One turn sends every row of this set to another row. A few are shown first. Where does it send the rows asked after them?
J: [-10  13   9   2   4 -13  11 -14 -15  25  -7   0   4 -11  10  11   4   8
   0   2  -5  -3  -9  -4 -12   8  22 -12  -7   2 -13  12  -7   3]
C: [ 23  -3  -1   4   0 -10   7  -9   0  -8 -13   0 -16  -5  12  -7 -14   2
 -10 -21 -11 -20 -12  16  -1   0   8   6 -11   5 -12  16  -2   3]
H: [ -3  -5 -16   7   6  -1 -12  -4  -5 -24  24  -4  -2  -4   2   1 -12   2
  -2   4   4 -21   5   5 -19  -9   5 -15  -4   6   1 -19  -5  -2]
W: [ 13   8 -14  -6   2  -6  -1 -14  -3  26 -10  -4   6 -14   5  -3  -4  -6
  -9  17  -4  17   6 -21 -12  10  19  -2  -4  -8  -4   0 -11   9]
R: [  2  -9  -9   6  17   0  12   6  -7   0  -7  -7 -21   2   8 -12 -16 -30
   3  -3   3  -7  -4 -12 -18   8  13  -5  -7  -2  12 -19  -1  11]
B: [ -8  -5 -12 -27   6  15  -1   2   7  -8   0  -5   5  -1   2   0  -5   7
  -6 -16  -9   4  26   3   1 -23  -8  -2   6  -6  -3   6  -4  -3]
T: [  4   7  -7  -8   6  -9   4   8  -3  -6 -12   8  21  23 -11   3 -13  -6
  -5   3   1   8 -11 -26  13   2  -8   2  -9   6  -7   1  -2  12]
S: [  3  -4 -26   9  10   2   0  16 -15   4  21 -12  12   0   1   3   3   8
  -2  -5  -3  18  -9  -1  21  -2   2  -3  -8   1 -19 -21   0   2]
Q: [-11   2   6   7  10   8  15   5 -10  -1  25  10  10   2  -8   4  -1  -3
 -14 -12   9  11  -2   6 -10  -2   7  20   2  18  20   6   9   1]
D: [ -1 -11 -16  12 -11   6  10  -6 -15   5  -9 -16  -2  -9  -5 -12   3   0
   1 -12  10   8  12  14   9  -3   5  11  11 -27   9   8   7 -11]
F: [  6   0 -12  -2   6  10 -14  19  -1  19   1  -8 -11  -3  -2  -2  -9  -2
  10   3 -12 -22 -25  -9   0   6  -9  18  -8 -21   4  10   4  -2]
X: [ -5  -5  -5  -7   5   9 -13   9   9 -13 -11   5  -1  11 -20   4 -16  -5
  -3   9  -1   7 -17 -18  13  -5  -6  20   2  11   7  -8  -1  -6]
G: [ -9  -1 -13 -11   5  -8   3 -10  -7  41  -6  -6 -17  -2  -5   3  -4   4
  -1  14   1  11   3   2 -11   6   2   2  -3  -4  -4  27   1  -3]
N: [  6  -9  -7  26  -9  15  -2  -5  -8  -5   1  -3  -4  -2  -3  -5   0  -6
  14 -22   6   5  -2  21  18   0  -7  -3   4   0   0  16   9 -11]
Y: [-10  -1  -5   6   6  -7  -4  -1   8   4  29  -5  -3  -2  -6   5 -13   9
  -5  -4 -14  -4 -11  13 -37 -13   6 -11  -3   6  -4  -9   2  -5]

C moves to F
Q moves to B
X moves to H
Where do these go?
Y moves to D
G moves to W

One turn sends every row of this set to another row. A few are shown first. Where does it send the rows asked after them?
Pubu: [-21  -1  25  14  -6 -11  13  15  -6  19 -23  -5   5 -17  16  -3   6  10
  24  -1 -15 -16 -10  29 -12]
Sif: [-16   0  35   4  -7   0   9  27  -6  22  -1  -1  -1 -28  11  -8  -3  -2
  18  -2 -10 -24   1  28 -17]
Beru: [-17  15  24  -5 -16   1  -9  26  -9  15 -19   6   1 -16  34 -10   5  -8
   2 -11  -7 -14  -7  10  24]
teza: [-11   9  45  -1   1 -11   3   3 -30  10  -5  -2   7   0  16  -8  -5 -30
  -5 -18 -31   8   3  25   1]
duzo: [-17  13  40  -9  -4 -16 -21 -19 -11   4   1  -9   9 -10  18 -16  -1  -9
  -9 -20 -20  15 -10  12   6]
Tota: [ 10  11  25  -3 -12 -18   4 -14 -19  13 -13   5  10  -7  -5 -10  -7  -5
   0 -22   9 -17 -19  15 -12]
navo: [-14   7  27   3 -12  -2 -10   7  -7  16  -9  -4  13 -16  36  -3   0 -11
  20  -5  -8  17   5  31 -16]
Vud: [ -9   3  25  -2 -22  -4  -1  -2  -8  17  -4   8  -1  -9   3 -11  -2 -10
  -4 -10  -8  36 -17   9  -7]
Lolas: [-26   2  28  -2   9 -25  -9   3  -1   1  -8  13  -8 -24  26 -16   0   5
   6   0  -5   5   4   9   8]
peg: [  0   4  39   4  -9  -5  12   1 -14  29 -16   3   4  10  20  -2   0 -24
  -5   6 -11   1 -10   1 -22]
bamus: [-10   7  28  -6 -13 -20  -8  22  -8  18  -7 -11  -8 -16   4 -16 -12  -9
 -21  -9  -3 -22 -19  15  19]
duv: [-11  10  27   3   3   2  25 -11  -8  16 -29  13  12 -11  13 -15  -1 -10
 -14   7 -10   0  -1  10  -5]
vuzem: [-10  16  23   3  12  12 -16  18 -14  15  -3   1  -7 -15  13  -8  -9 -27
   4 -33 -25 -11  -1  23  -2]
Litir: [ -7  16  26   3 -11 -11  12  15 -10  20 -13  17   1 -18  29 -16  -2 -12
 -21  -4  -1  11 -21  26 -12]
Fuvad: [ -4 -12  12  -6  11  -2  -1   6 -10  21  -5  -9   7   4  27   1 -21 -25
  -2  -1 -17 -16 -11   8 -12]
vug: [  0  -2  10 -10  16   0 -11  16  -5  16 -14   1  -4 -17  13   9   3  10
  22  -9  -6 -15 -17  22  -9]
Podov: [ -6  13  35 -14  16 -13 -19  -6  -6   2  -6  15 -12  -3  23   3   4   3
 -12  -3  -9   2 -16  12  10]
nasob: [-14  -1  24  15  -9 -12  11  15 -12  17  -8  -7  -3 -13   8  -1 -11   0
  24 -18  -8  -8   6  33 -22]
mibek: [  5   2  23  -9   4 -17  10   6   7   1 -18  -3  10 -22  10   0 -14 -15
   8 -10 -14 -15  -8 -16 -13]
Bise: [-19   7  28   6  16 -12 -20   3  -9  17   8 -12  -8  -8  -6   0   1  -9
  -7  -6  -5 -20  -8  28   9]
sel: [ -5  10  20 -12  11  -9 -13   8   7  13 -11 -11  17   5  30  -3  12 -11
   0   3   0   0 -10   0  -6]
beto: [  7  17  22 -10 -14 -13  14   0  -4   0  -5  -6  16 -22   0   0 -12   0
   4 -23 -29 -11 -24  14  -1]
Mafip: [  6  16  37 -17  12   9  -8   5  -6   8 -12 -12   0 -29  -8   8 -15  -6
  -5 -14 -11  -3 -23   9  -5]
fitok: [ -9  20  28   7 -12 -18   2  11  -5  15 -16   8  11 -19 -15  -6  -8 -15
 -17 -12  -5  -2 -27  14 -19]
vebel: [ -9  -3  27  -8   7  -1  -8  -6  -5  16   4 -13 -14 -16   3  -5  -5  -9
 -24 -16 -10   1  -9   3  22]
Gepum: [-13  20  12   2 -22  -3 -10  -2 -13  16 -18  -3 -22  -3  18  -3  -5   1
  13 -23 -31   0 -16  16   1]
nageg: [ -9   8  52  -4  -8  -9   5 -20 -24  16  -3 -14 -14 -13   8 -11   4   2
   9 -15 -21   5  -1  19   6]
pez: [ -7   7  16   3   0  -9  -6 -13  -1  17   4   3   9 -30  15   3 -14 -27
   1   6  -8 -19  -7  -1 -19]
naduv: [ -5  14  15  -1  10 -30  -2  -1  -2   9  -8   8 -19 -14  29   0  -2   1
   8  -6 -34  -4 -17   0  -2]
ralev: [ -9   7  23  -3 -19  15   6  15  -4  28  -6 -14   1 -24  -7 -14  -7   8
   1 -12 -12   3  -4  29   1]

bamus moves to naduv
Fuvad moves to Litir
Where do these go?
Lolas moves to nageg
Sif moves to Pubu
duv moves to Tota
Podov moves to duzo
vug moves to navo
Gepum moves to vuzem
Vud moves to Mafip
fitok moves to mibek

One turn sends every row of this set to another row. A few are shown first. Where does it send the rows asked after them?
Kizo: [ 21 -18   5   1  -3  15  12   7 -12  -7 -22   1   0 -21  -9   6  -7   8
 -13   0  18]
Gitel: [ 10  -4  -4  19   5   4  -4  -3 -12   3 -22   3  -3  -3 -12 -15  14  -9
  -4   9  18]
rad: [  4  -8  -9 -16  23  -2   4   1   5 -10  22  -7 -15  -4  -7 -18  -1  -3
  -9  29  -3]
guva: [  8  -7  -2 -25  19  -4   4   1   0 -22  19 -10 -10 -15  -9 -15  -6   4
 -15  13  -9]
Vibup: [ -3 -16  -5   2 -19   8  11  -9   6   0 -14  13   7 -15  -7   2   6  14
   1   4  27]
ked: [ 24   0 -20  -2 -10  12  17   2  -4  -2 -12  -7   2  -4  -8  -9  25   4
   0 -12  11]
vulot: [ 20  -9  -8  -8  -6  17  19   7   1  15 -15  15   1   8  -8   1  -7   4
  -1   9  25]
dipa: [ 13   7   2 -13  -9  -2  -1  -9  -7  -2 -23  15  11  -1 -17 -15   1   2
  -2 -16  13]
lomed: [  0  -4   2 -28  16  -9  -1  -6   4 -18  17   0  -6 -11 -12 -18 -12   3
 -12  15  -6]
Leru: [ 30   8 -11 -11  -1   9  10   4  -9  10 -19   7   3  12 -13 -14   6  -4
  -2  -8  12]
tuz: [  2  -7  -3 -23  15 -14  -1  -6   3 -15  15   0  -7 -12 -10 -19 -20   0
 -12  14  -8]
Nep: [ -2   0  -9   5 -12  -3  -1 -15   1   3 -16  12   8  -1 -13 -17  19   1
   5  -2  20]
kires: [  3  -5 -14 -30   9  -3  12  -3  12 -16  27  -7  -8  -8  -6 -16   3   8
  -6  12  -6]
Lov: [ 23  -5  11   3   5  12  11  -1  -2  15   0  25   0  17 -11   0   7  -4
  -5  -3   7]
Vezuk: [ 15 -14 -12  -8 -19  16  24   2   5  -1 -10   3   5 -13  -5   6   7  16
  -1  -6  21]
geled: [ 18  -9   1   0 -11  13  20  -5   6   4   8  14   4   3  -6   5  25   9
   0 -16   5]
Pifi: [  4  -7 -18 -26   4  -8  13  -5  12 -15  25  -7  -7 -11  -5 -16  -5   8
  -6   8  -8]
vuba: [ 12  -9  25   2  -3   3   2 -11  -6  -4  -6  24   7  -5 -14   2   5   5
  -9 -16   4]
supu: [  5 -10 -16 -11  18  -6   6   0   6  -7  23  -7 -15  -5  -4 -18  -7  -5
  -8  26  -5]
dudat: [ 12 -17  -6  13  -1  16  11   4  -2  10 -16   8  -4  -5  -6   2   2   0
  -3  20  27]
Luken: [ 21 -13  11  20   9  14   8   1  -6   9  -1  15  -5   6  -9   3  16  -6
  -7   5   8]
lifi: [ 11 -11  10  -9  -8   7   6  -2  -6   0 -24  18   7 -10 -13   1 -17   8
  -8  -1  21]
fis: [ -8  -8 -10 -21  10  -8   3  -9  12 -17  25  -4  -8 -12  -7 -18   4   6
  -6  20  -2]
Nofug: [ 11  -9  -7 -21  17  -8   6   0  -1 -18  17 -10 -11 -15  -7 -15 -16   0
 -15  11 -12]
bevil: [ 19  -6  -3  10  -1   6   2   0 -16 -12 -21  -9   0 -19 -11  -9  17   0
 -10 -10   9]
Tar: [ 24 -12  19   5   0  11  10  -2 -11  -8  -3  10   2 -10 -10   6  12   5
 -13 -19  -1]
bop: [  7  -5 -16 -22  15  -7   8  -1  10  -2  22   1 -11   3  -6 -19 -13  -3
  -5  21  -5]
Gove: [  3 -14   6  14 -10   7   9 -13   6   2   6  18   3  -2  -8   2  27   6
   1  -6  10]
barit: [  7  -2  -9 -28  19  -3   6   0   8  -6  23   0 -10   4  -9 -19  -7  -1
  -7  23  -3]
vop: [ -7 -11 -15 -16   6 -12   5 -10  12 -17  24  -5  -8 -16  -5 -17  -3   5
  -6  15  -5]

Leru moves to dipa
dudat moves to Kizo
vuba moves to Gove
Where do these go?
lomed moves to fis
tuz moves to vop

One turn sends every row of this set to another row. A few are shown first. Where does it send the rows asked after them?
Vebuk: [  6   8 -11  -5   1  -7  -3   5 -12 -38 -19  -3   8   1   2  -3 -16  -8
 -18 -14]
mep: [-13 -10   1  -5 -12 -14   4  -5 -23  -4 -23 -18 -14 -20   6  -5 -13  15
  -6 -27]
kegul: [ -7  -5   6 -18 -18 -23  -6  -9  14  -7 -21 -30  -7 -20   2   5 -15   2
 -24 -23]
Dubu: [  5 -10  17  -5   4 -21  -2  20  -3 -27 -24 -37  -5   7  -3   4 -26  -2
  -6 -30]
baruz: [ 18  17  -5 -17 -19  14 -19  11  -7 -25 -35 -34 -11 -19   6  10  -7   9
 -21 -19]
Nede: [ -3   9   1  -7   1  -2  -8  25  -2 -21  -9 -27  13  -4  -7  -7 -28   9
  18 -30]
lobif: [-20  -7   7 -12 -27   7 -21  -4  -4 -34 -15 -14   9 -14   0   7  -4  -1
 -21 -17]
gavi: [ 18  20   7 -22  -4   4 -13  26 -15 -15  -8 -32  -7 -21 -12   3  -1   8
  -9 -27]
vepug: [  6   2  -6 -19 -20   1 -11  19 -34 -18 -28 -36 -16 -20  -1  -3 -12   5
   2 -17]
Subo: [  8   7  11 -11 -22  23 -19  19 -15  -8  -6 -23 -14 -12  -6  -1  -9   2
   6  -5]
Vobog: [ 16   7   6   7 -12   9 -10  21  10 -12  -2  -5 -20  -9  -6  -6 -22   4
 -18 -16]
beg: [  1   6   9 -12 -12  -7 -14  -3  -2  -9 -16 -35 -10  10 -10   3 -50  -2
  -8 -22]
zes: [ -5   5  12   4 -23  -4 -33   9 -23 -20 -15 -27  -4 -16  -6  -6 -25  26
 -22 -30]
rapuz: [-12  -3   3 -11 -21  -6 -10  16  23 -25 -11 -16   1 -12 -12  -4 -22  -7
 -30 -16]
vov: [ 10  13  25   0 -25   0  -7  -6   0 -29 -27 -17   6 -15   0  23 -15  22
  -9 -22]
Fadol: [-21   6   9 -32 -24 -12  -5   7   7 -20 -27 -27   2 -15  -1  13 -27   7
   1 -30]
Niz: [  6   5   1   4   0  -9  -8  -4   3 -21   7 -12  -7  -3  14  10  -4   8
 -17 -13]
zanas: [ -9   8   6  14 -26  -1 -16  14   5 -27 -32 -20 -16 -16   4  13 -33  17
 -12 -13]
Gapeb: [ 15   7  27 -29 -17   5 -26  24  -9 -30 -10 -30 -13  -7  -6   1 -26  -1
  -5 -19]
Pefa: [-10 -17  20  -5  -8  13  -5  24  -3  -7  -7  -9   9  -7  -1   5 -23   4
   3 -15]
sivu: [  9   2   4  -3  -3   5  -8   4 -12   4 -28 -10   2   1  14   0   0  18
  -6 -15]
gegop: [ 11  11  -4 -21 -14   4  -5  -1 -11 -29 -11 -26 -18  -6   6 -11  -7  -5
  13 -12]
vasod: [  4   8 -13 -13   0   4   8   9 -20 -29 -25 -15   4   9  -3  -3 -11  11
 -20 -17]
pumek: [  6  10  24  -7  -5   8 -25  -5 -11 -26 -19 -15   3 -20 -10  22 -16  24
 -11 -20]
zor: [ 11 -23   6  12 -22   3  -7  11 -14 -32 -28 -25  -8 -19   4   2 -23   0
   4 -17]
let: [-11   4   7 -25  -4  -3  -7   1  10  -7 -23 -16  -6   6 -11  -6  -5  -9
 -22 -26]
tet: [ 22   3   3 -12  -5 -21   2  13  -5 -11  -8 -37  -7 -23  12  10 -24  10
 -12 -35]
Dopu: [-10  20  16  -8 -12   1  -8   2 -13 -11 -14 -36  -3  -1   0  -7 -45  -2
   3 -14]
Tomol: [ -8 -23  12 -15 -21 -11   1   3  14 -28 -26 -14   4 -14  -2   8 -11  -1
  -1 -13]
Tebob: [ -8   9   0   2  -3   4  -9  20   2 -12 -12 -30   5 -25 -16   1 -17  13
 -28 -40]

Tebob moves to tet
Subo moves to rapuz
Where do these go?
Niz moves to zes
beg moves to vasod
baruz moves to Fadol

One turn sends every row of this set to another row. A few are shown first. Where does it send the rows asked after them?
gir: [ -8 -16  13  -2  23   3  -1  -2  -3 -19 -18 -14  35  -3  31   6  -2 -25
 -11 -23 -31   0 -23  -2 -26 -10  17  -3]
Sogo: [-44 -18  -4 -11  25  -3  -3 -10 -13 -16  -9   1  30  -7   3 -30  11   3
  -9 -17  -9  -2 -14  10 -27   9   9  -7]
Fur: [  0 -11   2 -17  21 -13  -5   3  -1  -1   6 -19  22 -26  11 -27   4   6
  -4 -13 -14   3   0   1 -10 -11  18  19]
nif: [ -6  -6 -16  -4   8   9   8  -2  18 -13   4 -18  19  -2  12  -9  -6 -28
 -18 -24 -11  11 -19 -13   7  10 -10 -15]
mes: [-23 -15  -2 -13  34 -10   8  -1   6 -25 -16   9  21 -15   5 -21 -21 -21
 -17   6  -2  -7  -8  -3 -23  -3  -8  10]
dunim: [-11 -29   1 -11  20   6 -26   3   4   7 -22 -24  30   2   9  -6 -19  -9
  -1 -24  -6  11  -9   8  -8 -16   0   0]
nevus: [ -4  -9   8  -9  12  -4  -1   3   7 -13 -11  -7  19 -22  -1 -25  26  -3
  -1 -15 -19   7 -18 -16 -21  25  -5  -4]
bera: [-25 -13  -1   0  31 -14 -12  11  -6   2  -4 -11  30 -27   1 -11   1 -22
   3 -26 -22  -2  -7 -26 -12   7   6   5]
musu: [ -4  -1  -6 -19  20 -20 -23  -5  11  -6  -4  -1  30  -2   1 -14   4 -29
  -1 -20  15   3 -10  -3  -4 -16   2 -14]
nagez: [ -8  -4   4  -7   9 -19  13   6   6 -17  16  -3  22 -10   7   3  -3  -5
  -7 -13 -11 -12   5 -16  -1  -8  -8  -4]
tov: [-13 -20  19 -25  10  -6  -2  -1  -1 -14   1  -7  29   6   2  -2 -10  -8
  17  -5 -16  17 -22  12  -2  -2  -3  20]
Fetoz: [-18 -15   5 -10  29  -8   8  -3   4 -12  -6 -16  17  -1  46 -31   2   1
 -18 -11 -12  14 -23   8  -4  -5   8  -7]
popo: [-15 -20  17 -21 -10 -11  -4 -20   9 -16  -2 -12  26  -9  -2 -16  -3 -21
 -10   2 -33   6 -26   7 -10   7   6  -1]
vipa: [-32   0   0  -5  22  -5   1   7   5 -34 -16 -22  36   4  16 -17  -3 -10
 -27 -26 -11 -15  -6   0 -13   2   6  13]
puvu: [-10   3  13  10   6 -23   9 -11  17  10  -9  -5  11  -8   4 -15   9 -12
  -3 -21 -14   1  -8   1   1   4  -3  -1]
Duk: [ -5 -33 -15  -9  18 -18   0  -6   7   5   3  -6  31  -5   9 -15   5 -21
   9 -25  -1  -1 -20 -13  -8   9 -22  -4]
Tava: [-12 -22  -4 -22   7   7 -10  -5   9  -7  -4   3  33 -11  13  -3 -14 -22
  -5  -5 -14  -1  -6 -12 -13 -23   8 -31]
suvu: [-10 -22  -1  -8  13  -3   8  -7  17 -22   0 -19  30 -27   9 -26  -4 -35
 -24   9  -4   8 -18  12 -13   6   0   5]
Lod: [-15   5  10 -11  31   5   1 -12  -4  -2 -11  -5  11 -24   4 -28  -7  -8
  -8 -23  -3  -4 -25  -3 -16   6  28   5]
Depib: [-36 -12  19 -22  23   4  10  -1  -9  -6 -19  -9  29   3  25 -18   2 -20
   2 -14  -4 -11 -23  10  12  -4   9 -12]
kada: [-17 -20   1 -11  39 -26  -7   8  -3 -15 -13  15  25  -5   9  -1  -7 -19
   2  -4 -13  18 -30  -2 -11   0  -4   9]
vikem: [-16 -28  15 -14  13   9   4  -1   3 -13 -26  -8  46   6   6  -4  -3   8
 -20 -19  -7 -13 -25  12  -6   4  -7   1]
Tob: [-21 -17   2 -21   1  -6 -11   2  -9 -11 -14 -13  13  -9   8 -29  -4  10
  -8  -9 -16   4 -12  -2   8  15  11 -21]
zug: [ -6 -13   6  -4   3  -3   0   9  12 -24 -25 -23  30 -13  13   8  -3 -27
   0 -17   7 -18 -19   8 -12  -2  17  -6]
deva: [-13 -22 -17 -23  19  16  -6   4  19 -13  -6 -22  23  -6  -4   2   6 -22
 -11 -20   0  -8 -25   6 -22 -13  -9   3]

bera moves to dunim
puvu moves to zug
vikem moves to nevus
Where do these go?
mes moves to kada
Fetoz moves to nagez

